[-50.3   2.1  18.2  20.7]  C
[38.4 83.8 75.3 84.7]  A
[38.4 83.8 32.8  0.7]  F
[ -3.7 -20.4   1.6 -26.9]  L
[ 43.1  61.7   2.8 -28.0]  H
[ -3.7 -20.4   1.6  26.6]  Q
[-16.3 -12.8   7.6 -31.0]  Z
find: [-50.3   2.1  18.2  20.7]
C
find: [38.4 83.8 75.3 84.7]
A
find: [-16.3 -12.8   7.6 -31.0]
Z
present: [38.5 83.8 75.3]
no

[  5.9 -65.8  43.7  -7.1  26.3 -25.1  56.6   9.9  32.8  11.1   0.6  35.3
   1.0 -27.6 -21.9   6.5 -17.4] -> Mel
[ -9.9 -11.3  40.0  10.9  15.5   1.1  15.6  16.7  20.7 -32.3  13.2  17.7
  14.1 -35.0  -4.7  -8.5 -19.6] -> kiv
[-34.7  -3.2  -4.4  72.8  28.3   6.1  31.2  18.7  33.2  30.2 -10.4  27.3
   7.7 -33.6  32.7   5.0 -39.9] -> sona
[-35.9  12.5  45.5  14.1   5.4 -11.0 -18.5  -8.5  26.4 -56.7  19.3   3.0
  22.4 -28.7  29.6  -0.3 -32.0] -> moki
[-45.7  15.1  46.7  -1.1  13.1 -17.9 -11.9  -8.7  26.5 -38.5  21.0   5.8
  36.1 -15.5  28.1  10.9 -28.0] -> Veve
[  5.3 -31.9  13.7  -0.5  23.4   7.0   8.1  15.3  14.4  -5.1   8.7  23.8
  12.3 -31.4   5.5  10.6 -17.1] -> tep
[-44.3   2.7  72.8  18.7  27.3  -4.4  31.2  28.3  30.2 -10.4   6.1  33.2
  10.0  -8.8   0.4 -34.8   4.1] -> lig
[-26.9 -43.0  27.9  10.1  22.2 -32.3  17.4 -12.7  52.0   4.7 -10.5  22.8
   5.7   4.4  45.4  -5.7  -1.5] -> Rogar
[-29.4  -4.6  27.4   2.5  17.3 -15.4  -1.2  -5.6  29.5 -20.1  10.1  11.7
  29.7 -10.9  32.3   3.9 -14.7] -> lileg
[ 18.7  72.8  -4.4 -44.3  31.2   2.7  28.3  27.3  21.9 -12.3   4.4  28.7
  10.3 -33.0   8.9 -13.2 -18.0] -> ripuz
[-38.9 -17.4  69.3  30.1   9.1 -18.7   3.0   3.0  40.1 -40.4   6.4  23.8
 -10.4 -28.7  20.5 -21.9 -24.4] -> seb
present: [-26.9 -43.0  27.9  10.0]
no
next: [  2.5  17.3 -15.4  -1.2  -5.6  29.5 -20.1  10.1  11.7  29.7 -10.9]
[ 32.3   3.9 -14.7]
next: [ 72.8  18.7  27.3  -4.4  31.2  28.3  30.2 -10.4   6.1  33.2]
[10.0 -8.8  0.4]
next: [-44.3   2.7  72.8  18.7  27.3  -4.4  31.2  28.3]
[ 30.2 -10.4   6.1]
next: [  3.0  22.4 -28.7]
[ 29.6  -0.3 -32.0]
present: [ 27.3  21.9 -12.3]
yes
next: [ 30.1   9.1 -18.7   3.0   3.0  40.1 -40.4   6.4  23.8 -10.4 -28.7]
[ 20.5 -21.9 -24.4]

[-16.6   0.9 -14.0  -7.6  -5.5  22.3   9.0  46.8  59.4  -8.9 -23.7] : Rado
[-15.5   0.7 -10.0   8.6  -1.1  17.3  24.8  52.3  49.8  -9.9 -20.7] : Zos
[ 11.6  -8.6   1.7 -11.7  -0.7 -19.0 -27.8 -46.2 -35.4  16.5  19.8] : sok
[-14.4   0.9 -11.9   5.7  -0.9  16.3  20.4  49.0  53.8  -4.9 -21.9] : rofof
[-10.2  -3.4 -25.2 -15.8 -11.3   7.5 -28.0  25.8  70.0  -0.3 -13.7] : Molo
[-15.1   1.9  -6.3   8.4   0.2  18.5  27.7  53.4  47.2 -10.4 -21.6] : Sarar
[-15.2  -1.9  -5.6  13.1   1.2  16.1  38.4  55.1  37.1 -10.6 -16.1] : Nen
[ 11.8  -8.2   0.5 -10.5  -0.5 -20.4 -28.9 -46.9 -33.5  16.0  19.7] : sopil
[-14.1  -0.9 -22.7  11.0  -6.3   9.9   1.6  40.7  59.7  -6.9 -17.5] : Lon
[-14.6   0.3  -8.3   8.3   0.8  16.0  29.0  53.1  48.9  -7.7 -20.2] : bag
present: [ 0.7 16.0 29.0]
no
next: [ -8.6   1.7 -11.7]
[ -0.7 -19.0 -27.8]

